cols: F S U L X E N
Z_106: | -3.92 | +8.21 | +8.36 | +8.45 | +8.52 | -6.27 | -4.89 |
Z_25: | -4.25 | +3.39 | +3.06 | +2.93 | +2.79 | -4.24 | -4.25 |
Z_322: | -1.97 | +3.55 | +3.35 | +3.36 | +2.79 | -2.21 | -2.58 |
Z_197: | -0.96 | +1.20 | +0.70 | +0.62 | +0.53 | -2.59 | -1.31 |
next: | +8.21 | +8.36 | +8.45 | +8.52 | -6.27 |
| -4.89 |
q: | +2.79 | -4.24 |
Z_25
order: | +0.53 | -1.31 | +1.20 | -0.96 | +0.70 | +0.62 | -2.59 |
Z_197
col: | -3.92 | -4.25 |
F
all Z_25: | -4.25 |
1 7
q: | -2.21 | -2.58 |
Z_322

cols: D A Y J R W K P B
Z_455: | -9.43 | +2.18 | +2.01 | -5.31 | +8.09 | -2.48 | +3.38 | +0.75 | +1.60 |
Z_322: | -5.18 | +1.18 | +5.51 | -1.90 | -1.29 | +5.60 | -5.51 | -2.05 | +0.18 |
Z_106: | +4.40 | -4.40 | -6.50 | +4.61 | +0.74 | +7.44 | -7.74 | -2.88 | -0.25 |
Z_938: | +2.99 | -2.15 | -0.27 | +0.66 | -0.62 | +1.36 | +3.79 | -2.05 | +0.18 |
Z_261: | +4.23 | -1.36 | +0.76 | +1.17 | -3.15 | +0.18 | +0.91 | +0.43 | -0.79 |
Z_589: | +4.55 | +4.55 | -2.31 | -2.31 | +4.55 | +4.42 | +4.55 | +3.78 | +5.77 |
Z_292: | +4.98 | +1.12 | -3.12 | +0.50 | -2.67 | +4.68 | -5.84 | +1.33 | +4.54 |
Z_481: | +3.49 | -5.18 | +1.18 | +5.52 | -1.90 | -1.29 | +5.60 | -5.51 | -5.94 |
Z_348: | +2.99 | -2.15 | -1.56 | +0.66 | -0.62 | +1.36 | +1.98 | -2.05 | +0.18 |
col: | +0.18 | +4.42 | +4.68 | -1.29 | +1.36 |
W
all Z_589: | +4.55 |
1 2 5 7
q: | -5.18 | +1.18 | +5.52 | -1.90 | -1.29 | +5.60 | -5.51 |
Z_481
col: | +8.09 | -1.29 | +0.74 | -0.62 | -3.15 | +4.55 | -2.67 |
R

cols: V H Q G M C
Z_348: | +2.96 | -5.66 | +0.70 | -0.29 | +8.10 | +7.38 |
Z_134: | +0.55 | -3.70 | +3.06 | -3.28 | +1.63 | +8.89 |
Z_197: | +3.71 | +1.01 | -3.21 | +3.09 | +6.56 | +4.74 |
Z_455: | +0.58 | -4.16 | +3.09 | -3.21 | +2.29 | +8.98 |
Z_481: | +3.04 | -6.43 | +1.01 | +0.51 | +8.68 | +6.22 |
next: | -6.43 | +1.01 |
| +0.51 |
col: | +0.55 | +3.71 |
V
q: | +3.09 | -3.21 |
Z_455

cols: Muk pepav Fesum Bovo nim
Z_292: | -2.99 | -4.69 | +0.19 | -2.12 | +2.93 |
Z_134: | -7.78 | -5.15 | -5.15 | -4.84 | -6.32 |
Z_261: | -3.31 | -6.01 | -6.01 | -6.01 | +2.24 |
Z_197: | -7.28 | -4.17 | -5.40 | -4.51 | -6.56 |
order: | -6.32 | -4.84 | -5.15 | -5.15 | -7.78 |
Z_134
all Z_261: | -6.01 |
2 3 4
all Z_134: | -5.15 |
2 3
col: | -7.78 | -3.31 | -7.28 |
Muk

